Here are some points, each followed by its number:
[ 0.3  1.   0.6 -0.9 -0.7 -0.5  1.1 -0.6 -0.7 -0.7  1.   0.1  0.9 -0.9
  0.  -0.7] 0
[-1.2 -0.5 -1.2 -0.4 -0.7 -0.8 -0.8 -1.2 -1.1 -0.6 -0.5 -1.1 -0.6 -0.5
 -0.8 -1.5] 1
[ 1.6  1.7  1.3  0.3  0.  -0.7 -1.  -0.6 -0.2  1.6  1.6  0.2  1.6  0.3
  1.7  0.4] 2
[-0.2 -1.   0.2  0.   0.6  0.5 -0.5  0.9  0.6  0.4  0.2  0.7 -0.1  0.3
 -0.2  0.8] 3
[ 0.  -0.9  1.6  1.6  1.2  1.7  1.4  1.3  0.5  1.6  1.3  1.1 -0.6  1.4
  1.3  1.6] 4
[ 0.4 -1.  -0.6  0.4  0.8  0.7  1.4  0.   0.6  0.2  1.3 -1.4 -1.3  1.2
  0.8 -0.2] 5
[ 1.4  1.3  1.6  0.   0.2  0.6  1.   0.8 -0.1 -0.1  1.3  1.7  1.4 -0.1
 -0.2  1.1] 6
[ 1.1  1.   1.   1.5  0.4  0.1  0.2  1.4  1.  -0.5 -0.3 -0.2 -1.   0.9
  1.4  0.5] 7
[-0.4 -0.8  0.3 -0.7 -0.5 -0.1  0.6 -0.7  0.2  1.3  1.4 -0.4 -0.4  0.3
  0.6 -0.1] 8
[ 1.   1.5  1.3  0.3 -0.1 -0.3 -1.2 -0.2  0.1  1.   1.   0.5  1.3  0.3
  0.5  0.1] 9
[1.6 1.1 0.7 0.8 1.  0.5 1.5 1.  1.3 1.6 0.5 1.6 1.6 1.7 1.5 1.6] 10
[-1.5 -0.4 -1.  -1.3 -1.3 -1.  -0.5 -1.2 -1.5 -0.8 -0.4 -0.7 -0.4 -1.
 -0.2 -1.2] 11
[ 0.4 -0.8  0.2 -0.2 -0.1  0.1  0.1 -0.3  0.5  0.8  0.6 -0.4 -0.8  0.2
  0.3  0.3] 12
[-0.9 -1.5  1.2  0.4  1.7  1.5 -1.3  1.6  1.2 -0.1  0.5  1.4  0.4 -0.2
 -0.5  0.8] 13
[ 0.7 -0.1 -1.4 -0.6  0.5 -1.3  1.4 -0.3 -0.1  0.  -1.3  1.3  1.7 -0.7
  0.8  0.7] 14
[-1.2 -1.2 -0.2 -0.6 -0.7 -1.1 -0.9 -0.9 -0.8 -0.8 -0.3 -0.9 -0.6 -0.5
 -0.6 -0.9] 15
[ 0.5  1.3 -1.4 -0.4  0.  -1.   0.9 -0.6 -0.7 -0.9 -1.   0.3  1.4 -0.8
 -0.3  0.1] 16
[ 0.8  0.8  1.3 -0.2  0.4  0.3  0.   0.2 -0.3  0.9  0.7  1.   1.2  0.6
  0.2  0.1] 17
[ 1.5  1.6  1.6  0.7  0.2  0.  -1.1 -0.2 -0.2  1.4  1.2  0.4  1.2  0.5
  1.   0.6] 18
[-1.  -1.7  0.5  1.1 -0.9 -0.9 -0.8  0.1  0.6 -0.3  0.5  0.  -1.3  0.6
 -0.7 -0.1] 19
[-1.6 -1.2 -0.8 -1.  -1.2 -1.3 -0.9 -1.2 -1.2 -1.1 -0.9 -1.1 -1.1 -0.9
 -1.  -1.5] 20
[ 0.4  0.3  0.5  1.6  1.1  1.2  1.7  1.5  1.5  0.3  1.4 -0.8 -0.5  1.2
  1.1 -0.1] 21
[-0.7 -0.1  1.7  1.7  1.6  1.7  1.1  1.1  0.4  1.7  1.3  0.4 -1.5  1.5
  0.5  1.7] 22
[ 0.2 -1.  -0.1 -0.4 -0.3  0.3  0.8 -0.6  0.2  1.2  0.9 -0.9 -0.9  0.9
  0.5  0. ] 23
[ 1.1 -0.1 -0.1 -1.7  0.6  1.1  1.3 -1.3 -1.7 -0.7 -1.1  1.   1.  -1.1
 -1.6 -0.1] 24
[ 1.6  1.6  1.   1.3  0.9 -0.2  0.  -0.2  0.3  1.2  1.4  0.3  1.5  0.7
  1.6  0.7] 25
[ 0.7  1.1  0.5 -0.5 -0.5 -1.5 -0.4 -0.2 -0.5 -1.6 -1.  -0.1  0.7 -1.5
 -0.8 -0.7] 26
[ 0.8  0.1 -0.6  0.1  1.1  1.   0.7  1.2  1.2  1.  -0.1  1.   1.   0.8
  1.3  1.1] 27
[-0.5 -1.6  1.7  1.7  1.6  1.7  1.5  1.7  1.6  1.7  1.2  1.7 -0.1  1.5
  1.7  1.7] 28
[ 0.4  0.4  1.2 -0.5 -0.1  0.2 -0.3  0.2 -0.3  0.9  0.7  1.2  0.   0.
 -0.2  0.1] 29
[ 1.1  1.6  1.1  0.9 -0.2 -0.6 -1.6  0.1 -0.1  0.4  0.6  0.2  1.1 -0.2
  0.8 -0.7] 30
[-0.6  0.5 -1.  -0.2 -0.5 -0.8  0.3 -1.1 -0.7 -0.8 -0.1 -0.8 -0.1 -0.5
 -0.4 -1. ] 31
[ 1.1 -1.1  0.7  0.2  0.4 -0.6  0.4  0.4  0.5  0.5 -0.8  0.  -0.5  1.1
  0.   1.1] 32
[ 1.   0.2 -1.   0.5  1.3  1.1  0.8  1.4  1.   0.5 -0.5  1.   0.5  0.9
  1.   1.5] 33
[ 0.8  1.   0.7  0.1  0.1  0.4  0.4  0.5 -0.5  1.2  1.   1.2  1.1  0.4
  0.3  0.5] 34
[-1.4 -1.7 -1.3  0.7 -1.5 -1.2 -1.5 -0.5  0.3 -1.  -1.1 -0.6 -1.4 -0.3
 -0.8 -1. ] 35
[0.9 1.2 0.8 1.2 0.9 1.4 1.6 0.9 1.2 1.  1.7 0.2 0.5 1.1 1.4 0.2] 36
[ 1.2  0.8  1.4 -0.1 -0.1  0.1 -0.2  0.3 -0.6  0.8  1.2  1.2  1.   0.
 -0.2  0.2] 37
[ 1.7  0.3  0.4  0.6  0.9  0.4  1.1  0.1  1.   0.5 -0.3  0.1  0.4  1.2
  1.2  1.4] 38
[ 0.5  0.4  0.8  0.6 -0.2 -0.1 -0.3  0.6  0.9  0.1  0.3  0.4 -0.1  0.3
 -0.1 -0.3] 39
[0.7 0.7 0.9 0.9 1.3 1.2 0.6 1.3 1.  0.5 0.9 0.8 0.9 0.8 0.4 0.9] 40
[-0.5  0.7 -1.  -0.1 -0.6 -0.7  0.4 -0.9 -0.9 -1.3  0.3 -0.6  0.3 -1.1
 -1.  -1.1] 41
[-0.9  1.1  0.3  1.2  1.5  1.   0.2  0.4 -0.1 -0.2 -1.1 -1.4 -1.5  1.4
 -0.8  1.2] 42
[ 1.2  0.5 -1.2  0.6  1.5  1.5  1.   1.5  1.6  0.6 -1.2  1.1  0.8  0.7
  1.4  1.4] 43
[-1.5 -1.6  1.7  1.3  0.7  1.6  0.   0.1 -0.2  1.6  0.7  0.6 -1.6  1.
 -0.2  1.5] 44
[-1.4 -1.5  0.2 -0.5 -1.3 -1.2 -1.4 -0.9 -1.4 -0.4 -0.6 -0.5 -0.7 -1.4
 -1.1 -1.1] 45
[ 0.2 -0.3  0.7  0.7  0.2 -0.1 -0.3  1.   0.8 -0.1  0.8  0.1 -0.3  0.8
  0.2  0.3] 46
[ 0.7 -0.1  1.1  1.3  1.5  1.4  0.6  1.6  1.4  1.1  0.4  1.   0.6  0.9
  0.7  1.3] 47
[-0.3 -0.7  0.4 -0.1  0.   0.4 -0.7  0.3  0.   1.3 -0.2  0.8  0.5  0.2
  0.8  0.3] 48
[-1.7 -1.7 -1.7 -1.4 -1.6 -0.7 -1.6 -1.7 -1.5 -1.7 -1.7 -1.7 -1.6 -1.6
 -1.7 -1.7] 49
[ 1.3  0.6 -1.3  0.4  1.3  1.6  1.2  1.5  1.5  0.9 -0.2  0.9  0.9  1.
  1.5  1.4] 50
[-1.4 -1.6 -1.2 -1.5 -1.2 -0.8 -1.6 -1.5 -1.6 -1.7 -1.6 -1.4 -1.5 -1.7
 -1.7 -1.6] 51
[-0.2 -0.6  0.2 -0.7  0.7  0.5 -0.4  0.7  1.   0.8  0.4  0.7  0.1  0.5
  0.4  0.7] 52
[-0.1 -0.7 -0.4 -1.4 -1.1 -1.7 -1.3 -0.8 -0.9 -1.6 -1.2 -0.5 -0.4 -1.7
 -1.5 -1.2] 53
[-1.7 -1.5 -1.4 -1.2 -1.5 -1.4 -1.6 -1.5 -1.4 -1.3 -0.8 -1.4 -1.4 -1.5
 -1.3 -1.7] 54
[ 0.1 -0.3  0.  -0.2  0.7  0.7  0.1  1.1  0.8  0.5 -0.7  0.5  0.3  1.
  1.2  0.8] 55
[ 0.  -0.6  1.2  1.   1.7  1.6 -0.3  1.6  1.6  0.1  0.9  1.1  0.5  0.
  0.2  1.1] 56
[-1.  -0.4  0.1 -0.8 -1.1 -0.7 -0.2 -0.7 -1.3 -0.4 -0.4 -0.1 -0.1 -1.
 -0.6 -0.9] 57
[ 1.6  0.7  0.9  1.3  0.7  0.1  1.4  0.7  0.7  1.7 -0.3  1.7  1.6  1.6
  1.5  1.5] 58
[ 0.3 -0.2  0.2 -0.8 -0.3  0.5  1.  -0.6  0.3  1.   1.6 -0.3 -0.2  0.9
  0.9  0.2] 59
[ 1.6  0.1 -0.2  0.4  1.3  0.1  1.2  1.3  1.2  0.8 -0.9 -0.1 -0.6  1.6
  0.9  1.4] 60
[ 1.4  1.7  1.5  0.5  0.4 -0.7 -1.5 -0.7 -0.5  1.5  1.4  0.5  1.6  0.2
  1.5  0.3] 61
[1.6 1.5 1.5 0.3 0.3 0.8 1.4 1.1 0.1 0.4 1.4 1.6 1.4 0.1 0.2 0.1] 62
[-0.1 -1.3 -1.2 -1.7 -0.5 -1.5 -0.8 -0.9 -1.6 -0.3 -1.3  0.5  1.1 -1.2
 -0.7 -0.4] 63
[-1.  -1.7  0.5  1.1 -1.3 -0.9 -1.4  0.   1.6 -0.6  0.7 -1.  -1.3 -0.5
 -0.3 -0.6] 64
[ 1.5  1.6  1.   1.2  0.   0.3 -0.9 -0.1  0.3  1.   1.1  0.2  1.2  1.1
  1.3 -0.4] 65
[-1.3 -0.3 -1.5 -0.7 -0.9 -0.9 -0.4 -1.4 -0.9 -1.  -0.6 -0.9 -0.7 -1.4
 -0.7 -1.5] 66
[-1.1 -0.5  0.5 -1.1 -1.1 -0.6 -0.3 -1.  -1.1 -0.7  0.1  0.1  0.2 -1.
 -1.  -1. ] 67
[-0.6  0.5 -0.4 -1.1 -0.9 -1.6 -1.3 -0.3 -0.8 -1.3 -1.4 -0.1  0.3 -1.5
 -1.1 -0.5] 68
[ 1.4 -0.2 -0.4  0.9  1.1 -0.1  1.1  1.2  1.2  0.  -1.  -0.4 -0.8  1.5
  0.9  1.6] 69
[-0.2  0.3 -0.8 -0.6 -0.2  0.1  0.  -1.1 -0.4 -1.2 -0.2 -1.  -0.9 -0.1
 -1.3 -1.1] 70
[ 0.1 -0.9 -0.7 -1.7 -0.5 -1.6 -0.7 -0.9 -1.3 -0.3 -1.3  1.   1.2 -1.1
 -1.  -0.5] 71
[ 0.9  1.5  1.1  0.7 -0.3 -0.5 -1.4  0.   0.1  0.8  0.8  0.7  0.8  0.1
  0.6 -0.1] 72
[ 1.7  1.1  0.8  1.1  0.9  0.1  1.6  0.6  0.8  1.7 -0.7  1.7  1.7  1.6
  1.6  1.7] 73
[-0.8  0.3 -0.8 -0.3 -0.6 -0.7  0.3 -1.  -0.6 -0.7  0.1 -0.7  0.1 -0.8
 -0.3 -1. ] 74
[ 1.2  1.6  1.2  1.   0.1  0.7 -1.4  1.1  0.2  1.1  0.6  0.5  0.1  0.5
  0.2  0. ] 75
[ 0.  -0.4 -0.9  1.   0.8 -0.4  1.4 -0.3  0.3 -0.2 -0.4  0.7  1.6 -0.2
  0.  -0.1] 76
[-1.6 -1.  -1.4 -1.1 -1.3 -1.5 -0.7 -1.5 -1.4 -0.9 -0.7 -1.1 -0.9 -1.
 -1.3 -1.4] 77
[ 1.3  1.7  0.9  1.1 -0.1 -0.6 -1.  -0.3  0.3  1.3  1.2  0.3  1.5  0.4
  1.6  0. ] 78
[ 1.2  0.8 -1.1  1.3  0.9  1.3  1.6  0.9  1.7  0.7  1.5 -0.9 -0.5  1.5
  1.1 -0.3] 79
[-1.3 -1.6  0.3  0.5 -0.8 -1.  -1.6 -0.2  0.1 -0.3 -0.8 -0.3 -1.4 -0.8
 -0.9 -0.8] 80
[-1.6 -0.9 -1.7 -1.5 -1.7 -1.5 -0.5 -1.7 -1.1 -1.4 -0.8 -1.6 -1.1 -1.1
 -0.9 -1.6] 81
[ 0.2 -0.4 -0.1  0.3  0.6  0.6 -0.1  1.   0.7  0.6 -0.5  0.6 -0.1  0.7
  0.6  0.9] 82
[ 1.1 -1.   0.6  0.   0.3 -0.9  0.1  0.   0.5 -0.1 -0.4 -0.2 -0.2  0.5
  0.7  1. ] 83
[-0.6  0.6  0.3 -0.3 -0.7 -0.4  0.3 -0.8 -0.1 -0.4  0.4 -0.1  0.6 -0.2
  0.  -0.6] 84
[-0.2  0.9 -0.8 -0.6 -0.9 -0.2  0.9 -0.7 -0.5 -0.4  1.  -0.5  0.7 -0.3
  1.1 -0.5] 85
[1.7 1.7 1.2 1.4 0.7 0.5 0.3 0.2 0.5 1.4 1.4 0.3 1.4 1.2 1.6 1.3] 86
[-1.4 -0.7  0.4 -1.5 -1.6 -1.3 -0.2 -1.4 -1.5 -0.9 -0.1 -1.1 -0.4 -0.8
 -1.2 -1.5] 87
[-1.5  0.9 -0.1 -1.6 -0.6  0.2 -1.7 -1.5 -1.7  0.1 -1.4 -1.2 -1.5 -0.5
 -1.4 -0.4] 88
[-1.3 -0.1 -1.6 -0.5 -0.8 -0.9  0.4 -1.5 -0.9 -1.  -0.3 -1.5 -0.5 -0.3
  0.2 -1.1] 89
[ 0.3  1.  -0.1 -0.6 -0.3  0.   1.  -0.4 -0.5 -0.7  0.7  0.2  0.9 -0.7
 -0.3 -0.9] 90
[-0.4 -0.8 -0.6 -0.8  0.8  1.2  0.   0.5  0.9  1.1  0.3  1.2  1.  -0.3
  1.   0.5] 91
[-1.4 -1.1 -1.3 -1.1 -1.6 -1.3 -0.5 -1.4 -1.7 -0.6 -0.6 -1.3 -0.6 -0.6
 -0.4 -1.3] 92
Which three points above are nearest to each new point by angle? Their numbers follow each, nearest first.
[ 1.3  1.2  1.5  0.1  0.1  0.6  0.4  0.7 -0.3  0.4  1.1  1.5  1.4 -0.6
 -0.5  0.8] 6 37 62
[1.4 0.4 0.  1.  0.8 0.3 0.8 0.6 1.3 0.3 0.2 0.3 0.  1.1 1.1 1.2] 38 60 10
[-0.4 -1.5 -1.  -1.1  0.7  0.9 -0.8  0.8  0.8  0.9 -1.2  0.9  0.8 -0.4
  0.6  0.6] 91 52 48
[ 0.1 -0.8 -0.3  0.4  1.1  0.6 -0.3  1.1  1.1 -0.1 -0.7  0.7 -0.1  0.6
  0.5  0.5] 82 55 33
[-1.7 -0.3 -0.1 -1.6 -1.   0.5 -1.7 -1.7 -1.7  0.1 -1.1 -1.5 -1.7 -1.1
 -1.7 -1.1] 88 51 49
[-0.4  0.3 -0.4 -1.1 -0.2 -0.2  0.8 -0.8 -0.6 -0.5  0.9 -0.4  0.6 -0.4
  0.4 -0.8] 85 0 90
[ 0.2  0.  -0.1  1.4  0.5  1.1  1.3  1.3  1.5  0.1  1.2 -0.8 -0.9  1.3
  1.   0.2] 21 79 5
[-0.5 -0.8  0.6  0.8 -0.1 -0.5 -1.2  1.   1.  -0.5  0.  -0.1 -1.2 -0.6
 -0.7 -0.2] 64 80 19
[0.9 1.3 1.2 0.2 0.2 0.6 0.5 0.4 0.4 1.2 1.4 1.3 1.2 0.5 0.7 0.6] 34 17 62
[-0.1  1.  -0.5 -0.4 -0.8 -0.4  0.8 -0.8 -1.5 -0.8  0.3 -0.4  0.6 -0.6
 -0.8 -0.6] 41 90 31
[ 1.5 -0.4  0.2  0.6  0.5 -0.2  1.2  1.   0.9  1.2 -0.7 -0.1 -0.3  1.4
  0.7  1.6] 60 69 38
[-1.4 -0.9 -0.3  0.2  0.6  1.  -1.  -0.4 -1.1 -0.5 -1.2 -1.6 -1.7  1.3
 -1.5  1.4] 42 88 49
[-0.7 -1.1 -1.   1.1 -0.8 -0.6 -0.7 -0.1  0.3 -1.  -0.6 -0.8 -1.3  0.1
 -0.3 -0.4] 35 80 64
[-0.9 -1.5  1.  -0.3  0.7  0.5 -1.2  1.1  0.2 -0.2  0.2  0.7  0.2  0.
  0.1 -0.4] 13 3 56
[-1.1 -1.5 -0.7  1.  -0.6 -0.8 -1.3 -0.1  0.4 -1.  -1.5 -1.3 -1.4  0.
 -0.5 -0.5] 35 80 64
[-1.4 -1.6  1.4  1.2  0.6  1.6 -0.2  0.1  0.7  1.3  0.2  0.  -1.7  0.9
 -1.2  1.2] 44 22 3
[ 0.2  0.2  0.5  1.2  0.9  0.9  1.5  1.2  1.5  0.4  1.6 -0.7 -1.   1.1
  1.2  0. ] 21 79 36
[-0.6  1.5 -1.7  1.5  1.5  1.1  1.3 -0.1 -1.5  0.1 -1.5 -1.3 -1.2  1.7
  1.1  1.4] 42 69 60
[1.1 1.1 0.9 0.1 0.2 0.5 0.8 0.7 0.1 1.1 0.7 1.4 1.3 0.6 0.3 0.6] 34 62 17
[ 0.8 -0.1 -0.5  0.3  1.   1.1  0.4  1.3  1.1  1.4  1.   1.1  1.   0.6
  0.8  0.9] 27 50 47
[-0.6 -1.7 -0.2  1.5 -0.4 -0.8 -0.6  0.7  1.3 -0.6  0.1 -0.2 -1.3  0.8
 -0.5 -0.4] 19 64 35
[-0.6 -1.3 -0.7 -0.3  0.5  0.4 -1.3  0.9  0.5  0.2 -1.   1.1 -0.5  0.
  0.1  0.6] 3 82 13
[ 0.2 -0.3  1.1  1.3  1.7  1.5 -0.5  1.5  1.2  0.   1.2  1.2  0.8  0.5
  0.4  1. ] 56 47 40
[ 1.6 -0.1  0.   0.5  1.  -0.1  0.9  1.   1.   1.1 -0.6  0.1 -0.3  1.5
  0.9  1.5] 60 69 38
[ 0.3 -0.3  1.   0.8  1.6  1.5 -0.1  1.5  1.2  0.4  0.8  1.4  0.   0.5
  0.5  1.1] 56 47 40
[-1.5 -1.7  0.8  0.2 -1.5 -1.4 -1.7 -0.2  0.1 -0.6 -0.6  0.  -1.2 -0.9
 -1.5 -1.1] 80 45 35
[-0.3 -0.6  0.1  1.1  0.6  0.5  1.2  0.3  1.2  0.3  1.5 -1.3 -1.2  0.9
  1.2 -0.3] 5 21 79
[ 0.7  1.2 -0.8 -0.9 -0.4 -1.1  1.  -0.4 -0.8 -0.2 -0.8  0.4  1.4 -0.7
 -0.1  0.8] 16 14 71
[ 1.1  1.5  1.4  0.9  0.4  1.2 -1.1  0.  -0.1  1.6  1.   1.4  1.   0.9
  0.6  0.7] 18 75 17
[-1.1 -1.3 -1.7  1.1 -1.  -1.2 -1.4 -0.4  1.1 -1.5 -1.5 -1.6 -1.6 -0.7
 -0.6 -1.1] 35 80 49
[-0.4  0.6 -0.9 -0.6 -0.9 -0.2  1.2 -1.  -0.6 -0.9  0.6 -0.6  0.6 -0.3
  0.1 -0.7] 85 74 31
[ 0.1  0.3  0.7 -0.8 -0.4 -0.4  0.7 -0.5 -1.5 -0.6  0.1  0.2  0.8 -0.8
 -0.6 -0.7] 0 90 67
[ 0.7 -1.3  0.3  0.1  0.4 -0.9 -0.1  0.4  0.4  0.2 -1.1 -0.1 -0.9  0.8
  0.2  1.2] 32 83 69
[-1.7  0.1 -0.2 -1.6 -0.7  0.1 -1.7 -1.5 -1.7  0.6 -0.8 -1.5 -1.6 -0.2
 -1.1  0.2] 88 49 51
[-0.9 -1.2 -0.6  1.3 -0.6 -1.3 -1.3  0.4  1.1 -1.4 -1.2 -1.4 -1.5 -0.3
 -0.6 -0.9] 35 80 64
[ 0.3  0.4  0.6  1.2  1.1  1.3  1.3  1.1  1.4  0.5  1.6 -0.3 -0.4  1.1
  1.2 -0.2] 21 36 79
[1.7 1.4 0.  1.4 1.4 0.6 1.7 1.4 1.7 1.6 0.1 1.5 1.6 1.7 1.6 1.7] 10 73 58
[1.2 1.5 1.1 0.8 0.8 1.3 0.3 0.3 0.2 1.5 0.9 0.9 1.  0.7 1.  1.2] 86 10 34
[1.7 1.4 0.6 0.7 1.4 0.7 1.6 1.2 0.5 1.7 0.4 1.6 1.6 1.7 1.6 1.6] 10 73 58
[ 0.2  0.1  1.4 -0.7 -0.2 -0.2 -0.6  0.1 -0.2  0.6  0.7  1.2  0.7 -0.7
 -0.9  0. ] 29 37 17
[ 0.4  0.1  0.4  0.2  0.2  0.9  1.3 -0.1  0.8  1.3  1.7 -0.5 -0.4  1.
  1.6 -0.2] 59 36 79
[-1.6 -1.7 -1.4  1.  -1.7 -1.4 -1.7 -0.5  0.  -1.1 -1.5 -1.4 -1.5 -0.6
 -1.4 -1.2] 35 80 54
[ 0.4  0.6  0.6  1.5  1.4  1.4  1.7  1.4  1.7 -0.4  1.5 -1.  -1.1  1.3
  1.3 -0.1] 21 79 36
[-0.6  0.8 -0.5  0.8  1.5  1.3  0.7  0.  -0.4  0.3 -1.2 -1.5 -1.6  1.6
 -0.8  1.5] 42 69 22
[ 0.4 -0.8 -0.5  0.5  0.7 -0.3  0.1  0.9  0.8  0.2 -1.   0.  -0.8  1.3
  0.3  1.1] 69 60 32
[ 1.5  1.7  1.3  1.6  1.2  0.9 -0.1  0.7  0.6  1.4  1.1  0.7  1.5  1.1
  1.7  1.1] 86 25 10
[-0.1 -1.1  1.5 -0.9 -0.2 -0.2 -0.6  0.1 -0.8  0.7  0.4  1.3  0.4 -1.3
 -1.1 -0.4] 29 67 71
[ 0.1  0.4 -0.3  0.8 -0.3  0.2 -0.6  0.6  0.7 -0.7 -0.3 -0.4 -0.8  0.
  0.4 -0.3] 7 64 39
[-1.2 -1.6 -0.6  1.4 -0.5 -0.5 -0.7  0.3  1.4  0.5  0.5  0.3 -0.8  1.2
 -0.5  1. ] 19 64 3
[ 0.4 -0.2  0.3 -0.1  0.6  1.   0.1  0.8  0.8  1.3  0.1  1.5  0.8  0.4
  0.8  0.9] 27 47 91
[ 0.3 -0.3  1.1  0.9  1.6  1.6  0.1  1.6  1.3  0.5  1.   1.2  1.   0.2
  0.6  1. ] 56 47 40
[-0.7  1.3 -1.5  1.6  1.3  1.2  0.4  0.2  1.1  0.1 -1.  -1.6 -1.5  1.3
  1.   1.2] 42 69 79
[ 1.5  1.7  1.1  1.3  0.3  0.8 -0.8  1.2  0.6  0.8  0.8  0.6  0.7  0.8
  0.7  0.1] 75 65 86
[ 0.1 -0.6  0.8 -0.1  1.4  1.5 -0.2  1.4  0.7 -0.1  0.5  0.9  0.9  0.4
 -0.1  1.1] 56 13 47
[-0.2  1.   1.7  1.7  1.5  1.7  1.3  1.3  0.9  1.5  1.5  0.4 -1.2  1.3
  1.3  1.6] 22 4 28
[ 0.1 -0.7  1.7  1.7  1.6  1.6  1.5  1.7  0.3  1.7  1.4  1.4 -0.1  1.5
  1.6  1.7] 4 28 22
[ 0.8 -0.7 -0.2  0.2  0.8  1.   0.8  1.1  0.8  1.  -0.1  0.9  0.7  0.7
  0.9  1. ] 27 33 50
[ 0.1  0.6 -0.2  1.3  1.4  1.3  0.6  0.  -0.7 -0.5 -0.8 -0.8 -1.4  1.2
 -1.   1.5] 42 69 22
[ 0.9  1.3 -0.5 -0.9 -0.4 -1.4  0.5 -0.4 -0.6 -1.5 -0.6  0.1  1.  -1.6
 -1.  -0.4] 26 16 68
[ 0.3  0.5  0.1  1.3  1.   0.9  1.3  1.4  1.4  0.1  0.8 -0.6 -1.   1.3
  0.9  0.4] 21 79 36
[-0.5 -1.  -0.6  0.   0.8  0.8 -0.4  1.   0.9  0.3 -1.   0.5 -0.3  0.4
  0.5  1. ] 82 55 3
[-0.7  0.4 -0.9  0.9  1.3  1.1  0.5  0.2 -0.6 -0.5 -1.4 -1.7 -1.7  1.5
 -1.4  1.6] 42 69 60
[-1.  -1.4 -1.5  1.5 -0.8 -1.1 -1.   0.   1.3 -1.4 -1.6 -1.5 -1.6 -0.3
 -0.6 -0.9] 35 80 64
[-1.5  1.2 -1.4  1.2  1.2  1.2 -0.2 -0.4 -0.4 -0.1 -1.2 -1.7 -1.6  1.5
  0.1  1. ] 42 69 88
[-0.1 -0.4  0.7  0.5 -0.3 -0.4 -1.1  1.1  0.7 -0.6  0.5  0.  -1.  -0.6
 -0.4 -0.3] 64 19 80
[ 1.4  0.   0.3  0.3  1.  -0.3  0.7  0.9  1.6  1.3 -0.5 -0.2 -0.2  1.4
  0.9  1.4] 60 38 69
[ 0.6  0.9  1.  -1.1 -0.4 -0.1  1.3 -0.4 -0.8 -0.8  1.   0.2  1.2 -0.5
 -0.3 -0.8] 0 90 84
[ 1.5  1.2 -1.4 -1.7 -1.  -1.5  0.6 -1.1 -1.2 -1.1 -1.3  0.3  1.3 -1.3
 -1.4 -0.5] 16 26 71
[-1.1  1.5 -1.5  1.7  1.5  1.6  1.1  0.2  0.4 -0.1 -0.3 -1.6 -1.6  1.7
  1.1  0.5] 42 79 21
[-0.2 -0.1  1.6 -0.5 -0.1  0.  -0.5 -0.2 -0.6  0.6  0.3  1.2  0.8 -0.5
 -0.7  0. ] 29 37 17
[ 0.   1.   0.4  0.   0.5  0.7  1.2  0.2  0.7  0.6  1.5 -0.2 -0.3  1.
  1.   0. ] 36 21 79
[ 0.5  0.7  0.6  1.5  1.1  1.4  1.5  1.4  1.6  0.6  1.7 -0.4 -0.4  1.2
  1.3 -0.3] 21 36 79
[-1.5  1.5 -1.6  1.6  1.7  1.6  1.1 -0.2 -0.3  0.  -0.6 -1.7 -1.7  1.7
  0.7  1.5] 42 79 22
[ 0.6 -0.3 -0.8 -0.2  1.2  1.4  0.3  1.1  1.3  1.1 -0.1  1.4  1.1  0.5
  1.4  1.1] 27 50 33
[1.3 1.1 1.4 0.4 0.3 0.7 0.9 0.6 0.  0.9 1.2 1.5 1.4 0.2 0.1 0.4] 62 34 6
[ 1.  -1.4  0.1 -0.3  0.8 -0.5  0.   0.1  0.3 -0.3 -0.9 -0.7 -0.6  0.2
  0.6  0.9] 83 32 69
[-0.1 -0.7 -1.   1.4 -0.1 -0.3 -0.6  0.5  0.9 -0.8 -1.1 -1.1 -1.4 -0.2
  0.2 -0.2] 35 64 80
[ 0.3 -0.7 -0.4  0.3  0.3  0.9  1.4 -0.1  1.3  0.4  1.6 -1.3 -1.1  1.1
  1.5 -0.1] 5 79 23
[0.8 1.1 1.  0.7 0.1 0.6 0.  0.4 0.  1.2 1.1 1.3 1.2 0.4 0.3 0.4] 34 17 37
[-0.3  0.4 -0.6 -1.  -0.7 -0.2  0.8 -0.8 -0.1 -0.2  1.  -0.6  0.3 -0.2
  0.1 -0.6] 85 84 74
[ 0.5 -0.6  0.1 -0.2  1.1  1.   0.3  1.   0.9  1.2  0.   1.   0.9  0.4
  0.3  1. ] 27 47 52
[ 1.3  1.  -0.4  1.1  1.   1.3  1.6  0.4  1.5  0.9  1.7 -1.  -0.7  1.5
  1.4  0.6] 79 21 36
[ 1.   1.4  0.5  1.6  1.3  1.2  1.6  1.5  1.5  1.4  1.6 -0.1  0.1  1.4
  1.4  0.6] 36 21 79
[-0.3  0.3 -0.8  1.1 -0.5 -0.4 -1.1  0.1  1.3 -0.9 -0.9 -1.  -1.4 -0.3
  0.  -0.5] 35 64 80
[ 1.1  1.   0.5  1.   1.   1.4  1.4  1.   1.4  1.   1.5 -0.1  0.3  1.3
  1.5  0.4] 36 21 79
[-1.5  0.1 -1.1  0.6  0.7  1.3 -0.8 -0.4 -0.3  0.  -1.5 -1.7 -1.6  1.7
 -0.7  0.7] 42 88 70
[-0.7 -1.5  0.2  0.8 -0.5 -0.3 -0.8 -0.1  0.6 -0.1 -0.1  0.  -1.   0.5
 -0.3 -0.2] 19 64 80
[-1.1 -1.3 -0.5  0.6 -1.6 -1.2 -1.5 -0.3  0.6 -1.1 -0.9 -0.9 -1.4 -0.9
 -0.5 -1. ] 35 80 64
[-0.1 -1.3  0.3 -1.  -0.7  0.   0.2 -0.8  0.2  1.2  1.4 -0.3 -0.6  0.6
  0.7 -0.3] 8 23 59
[ 0.6  0.1  0.1  0.5  0.2  0.  -0.4  0.9  0.6 -0.3  0.1  0.2 -0.7  0.3
  0.3  0.3] 7 46 39
[-1.3  1.4 -1.5  1.6  1.5  1.5  0.2  0.1  0.2 -0.2 -1.2 -1.6 -1.5  1.6
  0.9  0.9] 42 69 79
